Each row has a name. Each question is about the rows just above it.

-1,-2,-54,19,13,20,-10,2,35,-1,-16,19,36,8,23,-30,32,5,-15,-17,-9,18,12,-7,-20,-8,-5 = q_450
-18,8,-39,26,25,15,-8,-5,29,-1,-13,19,34,-4,25,-32,28,10,-20,-8,0,18,1,-3,-13,15,-6 = q_207
-19,-2,-39,26,24,11,-7,-8,30,10,-26,-10,34,1,12,-26,37,-3,-20,-17,-10,18,-8,-10,-15,4,-3 = q_167
-2,12,-46,25,24,21,-9,-8,42,10,-14,19,31,1,23,-24,31,16,-14,-17,-7,18,-3,-7,-24,2,-1 = q_83
Which row holds -19,-2,-39,26,24,11,-7,-8,30,10,-26,-10,34,1,12,-26,37,-3,-20,-17,-10,18,-8,-10,-15,4,-3?  q_167
-18,8,-39,26,25,15,-8,-5,29,-1,-13,19,34,-4,25,-32,28,10,-20,-8,0,18,1,-3,-13,15,-6 is in which row?  q_207

4,-9,-17,20,-43 = q_383
4,-9,-26,13,-47 = q_621
-9,-9,-26,-16,-47 = q_340
-24,38,20,-16,-47 = q_450
-4,38,21,20,23 = q_637
19,-17,17,-4,-52 = q_207
4 with +1 step of 1 on every entry:  5
Move every entry of -4,38 by -1 step of 1.  -5,37
Whose row is 4,-9,-26,13,-47?  q_621
Go on from 38,21 to the end of its row.  20,23
Which value appears more than once in q_340?  -9
Shift each entry of 17 by -1 times 1:  16

-18,-45,21,-23,2,-51,20,-44,-33  q_167
56,21,-12,-26,15,32,23,49,-13  q_614
53,53,-3,-52,38,-3,38,23,-46  q_83
-31,-51,17,-14,0,-55,10,-54,-33  q_830
24,-23,12,-39,11,-23,35,-5,-36  q_450
Which row holds 56,21,-12,-26,15,32,23,49,-13?  q_614
Repeated in q_450:  -23

